In the rows, 128 means zero.
One hidden turn or mirror swaps the rows below in pairs. Which row is each named row swapped with?
The rows were stretched afterwards, more along some directions than others.
Sumu: [170 147 144 116 106 133 124 113 157 103 132  98 135 109 157 125 134 138]
daf: [152 138 115  80 130 111 127 101 120 141 132 100 135 142 170 136 130 137]
Valap: [148 117 112 140 133 132 135 137 134 154 103 134 148 143 137 143 143 136]
ramag: [162 146 116 125 146 123 120 130 139 101 145 106 128 160 174 127 131 140]
kaz: [128 121 131 102 117 126 131 114 162 143 107  92 173 157 107 130 135 145]
bizi: [107 132 138 155 149 131 114 133 144 121 165 114 103 131 135 138 113 140]
Vugob: [121 116 122 125 133 117 147 134 130 166 115 114 154 158  98 152 137 145]
dok: [151 136 154 150 126 131 134 144 140 123 131 149 111 130 120 143 144 107]
zod: [108 113 131 139 102 148 123 145 155 139 142 106 129 130 154 107 117 163]
gibal: [ 84 134 153 107 111 136 107 118 145 108 130  99 123 108 134 106  94 126]
vubud: [ 93 118 161  97 108 134 124 110 125 141 104 115 131 121 100 131 120 112]
Soz: [150 115 120  87 107 111 117 121 150 151 111  98 162 162 133 114 136 159]
zorip: [152 131 113 107 140 115 116 113 140 126 134 130 147 148 147 128 132 128]
fuz: [124 125 126  80 131 128 136 103 108 120 115 134 146 110 131 132 112 107]
Lugok: [116 124 130 155 120 149 105 151 138  99 140 139 104 112 154  91 109 119]
pap: [100 102 113 119 111 130 114 115 132 178 129 131 142 134 140 108 117 141]
mes: [145 130 142  71 138  97 131 104  90 138  86 124 150 143 156 163 123 102]
fatu: [209 147 136 125 132 113 147 142 148 116 135 138 124 145 148 147 157 123]
Vep: [118 144 143  97 123 137 132 116  92 127  81 106 147 131 154 147 121  97]
Zator: [171 146 140 114 134  99 125 127 173 103 162 109 136 145 152 127 122 159]
novek: [118 129 123 119 136 125 131 116 144 155 123  97 159 138 119 151 132 160]
Digup: [132 136 136 135 109 136 123 142 184 106 132  93 142 137 129 105 125 157]
nukeg: [146 121 147 134 129 125 160 143 147 119 115 132 146 129  87 156 144 127]
meki: [121 109 118 131 158 108 124 136 109 135 136 122 121 144 119 155 146 144]
furi: [162 119 141  84 109  95 135 126 118 145  95 122 156 170 148 135 146 127]
gibi: [102  95 101 123 118 125 123 132 153 172 139 114 143 158 137 117 126 164]
vip: [ 87 123 149 125 118 131 103 110 143 112 115  84 150 107 132 132  99 118]
nofef: [150 155 110 127 144 135 141 113 116 134 145 111 128 135 181 145 123 117]
Tev: [ 99 113 152 109 101 128 115 121 134 158 115 109 131 127 116 121 113 127]
fase: [163 140 134  82 133 112 132 112 144 110 155 132 130 114 138 125 129 134]
zel: [174 140 115 151 150 124 129 131 145 105 171 119 123 119 163 125 140 160]
Sonuz: [127 130 160 132 103 130 122 128 157 120 146  92 122 120 144 116 102 136]
viku: [166 139 116  97 140 120 135 127 133 119 133 149 130 135 127 130 144 127]
niza: [124 136 144 151 136 138 144 151 143 124 124 146 124 128  98 148 131 104]
kalo: [128 126 142 157 123 149 137 157 155 108 130 138 128 114 112 124 131 111]
kipar: [119 114 134  84 110 114 131 124 112 148 114 119 130 154 159 130 123 120]
rofep: [157 126 140 118 150 105 152 132 127 133 111 118 157 149 107 164 145 144]
nomo: [131 133 126  96 141 133 134 109  88 130 107 131 141 116 151 132 115 108]
Fati: [123 118 117  82 126 120 133 115  87 156 106 129 135 139 129 132 130 124]
kobis: [104 121 133  68 115 113 113 106 129 130 127  79 161 148 179 118  93 149]
satof: [ 93 106 125 152 131 132 121 142 134 151 120 106 128 139 115 141 129 134]
Teke: [130 100 116  94 116 109  96 120 150 121 145  93 142 140 143  92 115 176]
Bonan: [115 111 116 124 144 123 109 126 127 138 141 142 121 119 128 126 118 121]
Tib: [132 145 143 126 150 120 123 118 103  93 143 112 124 111 174 138 109 107]

Sonuz swaps with Teke
Fati swaps with Vugob
kipar swaps with gibi
fatu swaps with Bonan

